In the data rows, the value 128 means zero.
Some points:
[110 143 160 123 168 148 158 95 94 73 131 114 120 123 137]
[154 116 57 149 170 71 76 146 123 205 106 129 139 117 109]
[143 136 108 108 156 129 129 92 101 122 152 129 129 113 155]
[158 147 108 91 147 134 106 102 102 138 159 131 142 130 163]
[109 141 159 124 169 146 158 93 98 72 129 114 119 122 140]
[112 125 128 114 180 118 142 93 103 105 121 120 119 75 107]
[120 129 141 110 172 130 134 93 97 106 126 115 125 91 123]
[115 144 134 117 168 137 151 102 90 88 127 124 130 123 137]
[113 123 129 116 184 118 144 91 102 108 117 123 117 76 106]
[161 144 102 102 141 129 100 116 112 127 164 130 139 146 165]
[154 112 57 150 171 69 76 146 125 205 106 129 139 117 113]
[109 139 163 122 171 148 158 94 96 69 128 115 121 120 143]
[154 109 43 165 166 52 66 153 140 200 103 126 133 115 106]
[151 114 54 149 170 68 74 147 124 205 104 130 141 117 109]
[110 141 159 121 169 147 157 94 95 73 128 113 121 123 141]
[155 111 40 164 160 54 72 154 136 194 105 131 129 121 105]
[146 137 110 109 154 128 129 94 100 122 150 131 131 112 157]
[155 111 37 163 162 53 70 153 138 192 103 130 132 121 102]
[157 145 106 90 149 131 106 104 104 132 160 134 143 128 164]
[156 144 108 91 146 131 107 104 105 133 157 133 142 129 162]
[109 141 160 123 171 149 157 94 96 71 130 116 118 121 142]
[120 128 142 111 172 129 135 95 100 100 126 117 125 89 122]
[137 145 89 110 152 130 129 93 97 117 153 131 139 110 165]
[111 145 133 119 169 139 154 101 87 90 127 126 127 124 138]
[110 141 161 123 173 148 156 96 96 73 130 115 119 124 139]
[159 147 106 92 149 131 107 103 107 134 159 133 145 131 164]
[115 145 132 116 169 137 154 101 87 87 125 126 130 122 137]
[107 139 161 122 168 149 158 95 94 72 130 113 121 122 140]
[146 139 109 109 153 129 128 92 101 120 150 129 132 113 155]
[140 143 89 109 153 130 132 95 96 117 150 131 134 109 166]
[154 120 63 150 173 69 80 145 125 206 102 135 143 118 110]
[153 115 58 148 170 70 73 146 123 202 103 129 139 117 116]
[160 143 103 98 138 127 101 116 111 130 160 128 138 147 165]
[161 145 104 99 140 128 98 117 113 129 162 128 138 147 167]
[109 142 162 122 172 148 158 95 93 69 129 115 120 121 141]
[161 145 103 99 140 126 100 116 113 130 162 130 137 144 167]
[147 139 109 108 153 131 130 92 102 121 149 128 129 112 158]
[147 139 107 110 155 130 125 94 100 122 150 131 128 112 155]
[154 110 37 161 161 54 72 153 136 195 104 131 128 122 105]
[161 143 102 102 141 127 98 116 114 126 164 129 139 146 168]
[142 144 90 108 151 130 132 94 99 115 152 130 135 111 165]
[119 127 141 108 172 130 133 93 97 100 128 114 125 91 117]
[157 145 107 93 147 130 109 104 106 135 162 133 145 129 164]
[161 144 104 104 140 127 102 117 112 128 162 129 137 144 163]
[114 124 128 115 183 118 143 92 105 104 120 121 118 75 106]
[161 144 105 101 140 125 99 115 113 129 163 128 137 146 166]
[158 146 109 92 149 129 105 105 105 136 161 132 144 130 163]
[110 139 161 122 170 147 157 94 93 71 130 115 116 118 141]
[119 128 141 109 172 127 133 94 98 104 124 114 124 89 119]
[139 144 88 108 153 131 130 96 99 115 153 129 136 111 159]
[155 120 64 147 172 70 82 145 124 206 103 136 142 118 105]
[154 112 38 164 162 53 71 154 136 194 105 129 131 120 100]
[155 110 38 164 162 54 69 154 136 195 104 130 130 121 105]
[154 114 58 148 168 70 74 147 123 205 105 129 141 117 110]
[114 124 130 113 182 119 145 91 103 103 118 120 120 76 109]
[153 109 41 166 167 53 63 151 139 202 101 125 132 117 107]
[112 126 130 113 182 119 145 92 103 107 119 122 118 74 108]
[120 128 140 110 172 128 133 95 97 104 125 118 124 89 119]
[115 124 128 113 178 118 143 92 104 105 118 120 117 75 107]
[154 110 38 162 161 53 70 154 136 195 107 130 129 121 103]
[140 144 89 110 152 129 129 95 95 119 152 131 135 108 161]
[155 112 38 162 163 53 74 155 137 191 104 132 129 121 104]
[154 111 36 162 162 53 71 153 135 194 105 131 129 122 103]
[151 107 40 164 165 53 63 151 139 205 101 125 135 113 106]
[153 111 38 163 160 52 72 152 137 192 104 129 132 119 102]
[159 145 105 100 140 128 101 115 111 129 162 132 138 146 162]
[154 119 64 149 173 70 81 144 124 207 105 136 140 117 106]
[111 125 131 112 181 120 143 91 103 103 119 121 119 74 105]
[120 128 142 108 172 129 131 94 100 104 125 116 125 90 116]
[155 118 63 149 173 69 83 145 125 207 103 136 140 118 105]
[114 144 132 120 170 139 152 101 91 91 123 128 130 125 135]
[140 141 91 111 151 129 130 95 99 118 154 130 137 113 165]
[153 110 44 164 169 54 65 152 140 199 104 126 133 114 106]
[151 109 43 165 166 53 62 151 137 200 102 125 133 115 109]
[154 111 37 163 159 55 69 153 139 195 105 132 130 121 104]
[113 145 132 118 171 137 151 101 90 92 124 124 133 124 135]
[111 141 157 124 168 149 159 95 95 72 130 116 120 121 140]
[154 118 63 148 172 68 80 143 125 206 105 134 141 116 107]
[158 144 107 91 145 129 104 105 103 136 161 133 142 129 160]
[110 139 162 122 169 149 157 94 93 70 128 115 119 121 138]
[113 125 131 115 181 119 143 91 103 106 120 121 117 76 108]
[108 141 162 123 172 149 156 94 95 69 128 114 121 123 140]
[145 137 110 109 154 128 127 95 100 119 150 131 129 113 157]
[117 128 141 110 172 130 133 94 96 100 128 117 126 89 119]
[148 138 110 109 155 131 129 90 99 124 148 129 130 112 154]
[116 129 141 110 174 130 131 94 101 102 125 114 124 87 118]
[109 141 160 122 168 150 161 95 97 72 127 113 119 121 138]
[156 119 63 148 172 69 80 144 124 208 105 135 143 118 108]
[157 146 106 92 148 132 105 104 107 134 159 135 142 129 162]
[161 142 102 98 141 129 101 115 112 126 162 128 139 146 163]
[159 146 103 100 140 127 100 115 112 130 160 131 137 144 165]
[155 111 40 163 161 53 70 154 136 195 107 130 130 121 103]
[119 129 140 110 171 128 135 95 97 101 126 116 124 89 116]
[140 144 88 108 153 129 127 96 101 118 152 130 138 114 164]
[155 118 63 149 172 68 82 145 126 206 104 135 140 119 106]
[160 143 103 98 139 126 99 114 113 128 162 128 138 144 163]
[113 123 131 114 181 118 144 92 103 103 120 121 117 76 107]
[154 111 35 163 162 56 71 153 136 197 106 133 127 123 103]
[145 137 107 109 153 131 128 92 101 122 150 129 129 113 154]
[155 119 61 148 175 68 84 145 126 205 104 135 144 118 108]
[152 108 41 167 167 54 65 152 139 199 104 125 131 114 107]
[109 140 160 122 168 149 158 95 94 72 129 114 118 120 137]
[161 144 104 98 139 126 100 115 115 128 163 129 137 145 163]
[149 109 42 162 167 53 64 150 137 202 102 125 132 116 110]
[139 143 90 109 150 128 130 95 99 119 152 130 136 112 164]
[156 111 40 166 168 52 64 153 139 202 100 126 135 118 107]
[152 106 40 166 166 54 64 152 140 199 103 127 133 115 105]
[161 145 103 103 140 128 104 115 115 132 161 130 136 145 163]
[116 145 131 119 170 138 151 102 90 90 126 125 129 123 133]
[114 144 134 118 168 137 152 102 89 89 128 123 129 123 134]
[114 146 134 119 168 137 152 104 91 90 125 124 128 125 138]
[146 137 108 108 152 132 127 93 101 122 150 127 128 109 156]
[107 143 160 121 170 147 156 97 95 70 129 114 119 121 139]
[108 141 160 121 169 148 158 94 96 70 132 115 119 121 138]
[154 117 61 150 173 67 84 143 122 206 103 135 142 115 108]
[144 138 109 108 152 131 130 94 101 122 152 128 131 112 154]
[153 108 45 165 167 53 65 155 139 202 102 127 135 115 107]
[154 108 43 164 167 55 66 152 137 203 103 126 135 115 110]
[146 137 108 109 152 129 129 94 100 123 150 130 130 113 152]
[160 147 103 101 140 126 99 116 115 127 163 128 138 145 166]
[160 145 103 101 139 126 99 115 115 129 164 129 138 146 166]
[145 137 109 107 153 127 129 93 100 120 150 129 130 112 157]
[151 108 40 165 167 52 64 152 137 201 104 126 132 115 102]
[157 144 108 91 148 130 107 106 106 133 161 131 143 129 163]
[113 125 131 114 181 118 145 92 107 104 120 122 117 77 109]
[114 124 133 114 180 119 143 94 105 103 120 122 119 75 107]
[153 114 54 150 171 71 75 145 124 205 106 129 139 117 112]
[117 128 139 110 173 129 134 95 98 101 129 115 125 88 121]
[153 114 55 149 170 69 71 146 124 201 105 130 140 117 115]
[157 145 108 90 148 131 106 104 104 137 160 133 144 130 162]
[154 115 58 148 171 69 74 144 121 205 103 129 139 117 112]
[158 146 109 93 148 130 108 105 105 134 159 133 143 130 162]
[154 110 36 163 161 55 69 156 134 196 104 132 130 122 105]
[154 111 36 163 161 54 69 152 136 195 104 130 131 122 100]
These points spread out most along one direction. How far along it is each point below, from 0 to 99? The average is 50, and the first point in the table lies past the average.
[154 110 34 161 162 55 67 153 136 194 103 128 130 121 106] 26
[154 113 56 149 168 69 74 147 125 203 105 128 140 116 110] 30
[154 112 58 148 170 68 71 146 122 202 103 131 143 118 111] 30
[155 121 62 147 173 68 83 144 126 210 101 132 139 115 108] 30
[116 144 136 118 170 138 150 101 90 92 128 125 130 124 133] 64
[154 119 63 148 173 70 78 145 124 208 104 133 143 117 110] 30
[159 145 102 101 139 126 99 116 112 131 158 130 138 145 164] 54
[107 142 161 123 168 148 157 96 94 70 129 115 121 121 139] 70
[161 142 102 102 139 128 98 114 114 127 162 127 137 147 163] 54
[116 145 134 121 171 138 152 102 90 91 127 124 130 125 135] 64
[157 145 108 92 146 132 107 105 107 132 158 133 143 131 166] 56
[138 143 90 109 151 129 128 93 100 118 152 133 133 114 165] 58
[146 137 108 106 154 130 126 93 102 121 148 129 128 113 157] 58
[144 138 107 108 154 131 128 93 102 121 148 130 129 111 154] 58
[144 140 111 108 152 129 128 94 103 122 147 130 131 112 158] 58
[114 145 134 120 170 139 154 104 85 91 126 125 127 123 133] 65
[109 141 158 123 170 149 157 95 97 73 128 115 120 121 141] 70
[138 142 90 108 149 129 130 93 96 118 153 132 138 111 165] 58
[108 142 162 122 170 148 158 94 94 70 128 114 119 121 143] 71
[114 146 134 118 168 135 151 102 88 93 127 127 131 122 137] 64
[155 117 62 149 175 68 86 143 125 207 106 138 142 114 109] 31
[156 144 107 90 147 133 107 105 104 138 158 132 143 128 163] 56
[153 109 37 165 162 54 72 153 134 192 104 130 130 121 102] 27
[117 129 141 109 172 127 131 95 97 103 127 115 124 91 120] 62
[153 114 57 148 171 70 73 144 124 204 106 129 141 116 112] 30
[117 129 143 109 170 127 133 94 99 104 127 117 123 90 117] 62
[159 147 107 92 149 131 107 104 103 133 159 133 144 130 167] 56
[109 141 163 122 171 148 156 93 94 71 130 113 119 122 139] 70
[114 144 131 118 167 139 151 102 89 88 125 126 129 122 137] 65
[115 123 133 111 179 120 145 93 105 101 120 120 117 74 109] 61
[116 145 135 120 169 138 152 102 89 93 128 126 130 123 135] 64
[155 110 35 163 162 55 67 155 135 193 105 130 130 122 106] 26
[157 146 107 91 147 129 105 105 101 133 157 135 144 128 165] 56
[153 119 61 149 174 67 84 144 122 204 104 135 140 118 107] 31
[161 144 101 102 139 123 100 115 114 130 164 130 138 147 161] 53
[145 137 109 110 153 131 126 94 102 122 151 129 131 111 154] 58
[112 124 129 113 181 120 142 93 107 106 118 122 118 74 110] 60
[153 114 56 147 170 73 75 147 124 204 104 128 140 117 113] 30
[160 142 103 99 138 127 100 116 112 129 162 131 139 145 162] 54
[110 140 159 120 169 149 160 94 93 70 130 115 120 118 139] 70
[161 145 104 102 139 128 103 115 114 129 162 128 139 144 164] 54
[109 139 161 123 169 149 159 95 95 72 130 115 121 123 141] 70
[156 119 62 150 173 67 84 144 125 204 104 135 141 115 109] 31
[160 146 107 92 147 131 106 104 104 135 159 133 146 129 162] 56
[153 116 53 150 168 71 75 146 125 203 103 129 143 118 115] 30
[160 144 100 100 138 124 100 116 113 126 161 129 137 146 161] 54
[138 146 93 109 151 128 128 95 99 118 152 129 137 113 167] 58
[155 118 63 148 172 68 82 144 126 206 106 135 143 118 110] 31
[109 141 161 121 172 148 157 97 94 74 130 115 119 119 142] 70
[119 129 141 110 175 128 134 94 98 103 127 117 125 91 120] 62
[153 118 61 148 173 68 83 146 125 208 104 134 142 117 105] 30
[154 113 56 149 168 69 75 144 122 204 106 129 141 117 112] 30
[116 130 140 111 173 128 132 95 99 103 129 117 123 89 120] 62
[154 111 42 165 167 51 64 152 139 200 101 124 131 118 105] 25
[108 139 160 123 169 148 156 95 95 73 130 116 122 120 136] 70
[146 138 110 108 153 128 128 94 101 126 149 129 129 112 161] 58
[161 142 102 101 141 128 98 115 112 128 161 130 138 147 163] 54
[155 110 36 161 161 53 71 154 137 195 106 130 130 120 103] 26
[154 118 64 149 173 69 82 142 121 207 105 137 142 117 108] 31
[159 144 105 100 141 128 101 116 112 129 165 131 138 146 163] 55
[153 112 57 149 170 67 74 145 124 204 107 128 142 118 111] 30
